rotation ticks, each row followed by its count of ticks
The counts run from 0 to 360.
[  9  14  12  -9 -17   7  20   0 -15  11   7  -5  -6 -10  16   7  11  -1
  31  19 -17   2 -31   4  26  -2  -6  -8   3 -19   4   3  14]
272
[ 28  12   4  -5 -11   3   3  21 -14  16  18   4   9 -14   7   5   4  -7
  20   1  -9   5 -14   0  13 -14  23 -18   1  -1  22 -23   7]
256
[ -1   4 -27  -3  36  26 -13 -24   1  -2 -14   6  10   2 -24  -9 -13  -6
  -1  12  14   9 -12 -17 -17   6  -3  -3  -9  24   9   0   2]
188
[  4  18  -1   2   4   9   5  -9 -16  -5 -14  18  14  29   0 -12  19 -14
   5  -8  32   0 -23   3 -24   2 -21   0  -6   9   1   1 -12]
44
[-17  -3  29  -2   4   6   7 -28  -2  19 -19 -10 -11  19  10  -4 -10 -10
 -20   4  -6  -1 -18   5 -12  18 -19  -1 -18   1  24  10  14]
344
[  1  -5  28  10  -5   4 -11  -8  12  30 -23   6  -4  23   6 -11  -5 -11
 -20 -13  18  -7   6   9  -3  10  13 -10 -23 -10  15   8   3]
357
[ 15   5 -18   1   9  26 -16   8   7  13 -12  23  19   3 -19 -12  -2 -10
   5   4  29   3   3  -9   3 -11  28 -20 -12   7  -1  -6  -8]
211
[ 26  14  10  -8 -10  14   3   4 -21   9  25  21   0  -1   8   8   3 -10
  31  17   6  14   1  17  17  -4  -2  -5   3 -25  -4  12   4]
276
[ 15  18   4   7   6   6  -5  -1 -19  -1 -16  23  18  24   2 -11   6 -10
  -6 -13  29   3  -9   5 -30   4  -7  -3 -11   8  19 -15  -7]
38
[  5   8 -13   6  -6  -7  21 -12  -8   0   1 -11 -11  19  19   6  29 -13
  36 -12   4  -1 -26   5  10  -1 -11   6  -3  10 -15  16 -11]
86
[ 10  -5 -30   6  12 -12  -8 -31   2   0   5 -10 -23  11   1  21 -17  -2
  15  16  -7  10  14  -6  15   8  13  15 -12  13 -10  28  -4]
137
[  3   4 -16  -8   5  16   5   1   0  13 -18 -10  12  -3  -3  -6  10 -12
   7   8  -5  -3 -39 -25  -2 -18  10 -20  -4  29  13 -24   6]
222
[ 20   9   0  -6 -13   0   1  -5 -12  10  23  20  -8  10   5  18  -2 -19
  23  35   6  16  -1   8  19 -14   5   3   9 -15 -15  15  -1]
282
[ 15  18  -6 -15  -2   8   8  -7 -18  -2  21   6   2   1   6   8  11 -14
  38  24  -6  16 -30   3   7 -16 -16   0  16   0   0   2   6]
267
[ -1   7   1   0  16  41  -1   3   4  15 -28  11  10 -11 -10 -28  -5   1
  -2  -3  13  -2  -4  -7   5  15   4 -23 -23  -6  18  -3   6]
198
[ 14  -2  23   3  -5  -8  -9 -16  -6  27   4   8  -7  15   6  15 -27  -8
 -23   4  -3   6  12  13  -9  10  16  -2 -20  -4  29  -2   9]
328
[ 27   7  -6   9   9  -6   2   2 -18   0  28  -9 -15  -4  11  10  -1   3
  27 -24  -7   8   6  21   0  16  11   8 -12   7  25   3  -1]
111
[  7  18  -4   5   5   3  -1 -11 -15  -7 -14  19  19  31  -1  -5   9 -13
  -4  -7  27   6 -17  -2 -32  -4  -9   3  -6  19  14 -10 -11]
37
[  2   0 -31   1  30  16 -18 -20   3  -1 -11  12   6   6 -18   0 -21  -7
  -8  13  13  12   5 -19 -10   0  15  -1 -10  25   7   2  -2]
181
[ 16   5  28   1  -7   8   1 -12 -11  19  13  16 -11   7  11   7 -19  -6
   1  14   2   9  15  22   4  20  -9   3 -14 -31  13  16  13]
313
[ 20   9 -11   5  -6   3   8   8 -14  -1  13   7  -8  15  14   1  23  -9
  40 -22  25   4  -5  22   5   4  -3   3 -10  -1  -9  23 -14]
88
[ -3  -3  -5   9  14  16  -2 -17   6  19 -29  -8 -14 -15   0  -9 -22  10
   4   2  -8   0   7  -6  15  28   7  -2 -28 -10  13  15  11]
163
[ 11   3  33  -2 -11   4   9 -11  -9  28   3   6 -12   6  16  10 -19  -6
  -6  15  -9   4   9  13  10  20  -6  -2 -15 -27  15  13  18]
314
[ 10  -3 -14  10  20  20 -16 -11   6  12 -14  13  -6  -1 -13  -8 -22   2
  -2   6  19   6  24   1   7  21  14  -2 -24 -11   1  21   1]
168
[  5  11   4   6 -13  -3  22   0 -11  11  -2 -17 -15   5  26   0  26  -3
  29 -27   0  -7 -28   8   6  13  -5  -5 -15   2   6   4  -3]
84
[-14 -12  19   7  -6  -9  -4 -23  18  27 -30  -8  -6  34   5  -1   1 -15
 -20   2   5  -8  -7  -7  -1  -2   7  -7 -20  11   4  11   2]
359
[ 28   9 -19  -8  -6   0  -5   4 -10   4  18  10  13   6  -4  10   8 -22
  27  22  10  12 -17  -9  10 -29  16 -10  10   9  -6 -11  -5]
253
[  2  14  -3   5  -9   5  10  -4 -11   4 -19  22  10  34   7 -10  23 -20
  12  -6  35  -3 -20   2  -9   0 -10   0  -8   3 -15  10 -15]
51
[ 27  17   7  -8  -2  19   4   9 -25   2  27  17   4  -8   5   4   8  -5
  33  10   4  16 -12  16   3  -3  -8  -7   6 -15  14   0   6]
269
[  8   7  -2  -8 -19  -9   8 -11 -12  12  12   8  -7  10  11  19   2 -16
  26  37  -3  12 -11  -3  23 -14   2   0   5 -14 -19  17   2]
281
[  1  -8 -24   9  14 -13  -3 -32   4   2  -2 -21 -19  -1   4  18 -23  -1
   5  11 -21   3  -1 -13   6  10  17  14 -16  19  12   8   4]
143
[ 10  -1 -17   8 -12 -25  12 -12  -1   4  13 -21 -19  15  21  23  12 -15
  30  -7  -7  -3 -13  -1  14  -4  18   7 -10  17  -9  13  -9]
100
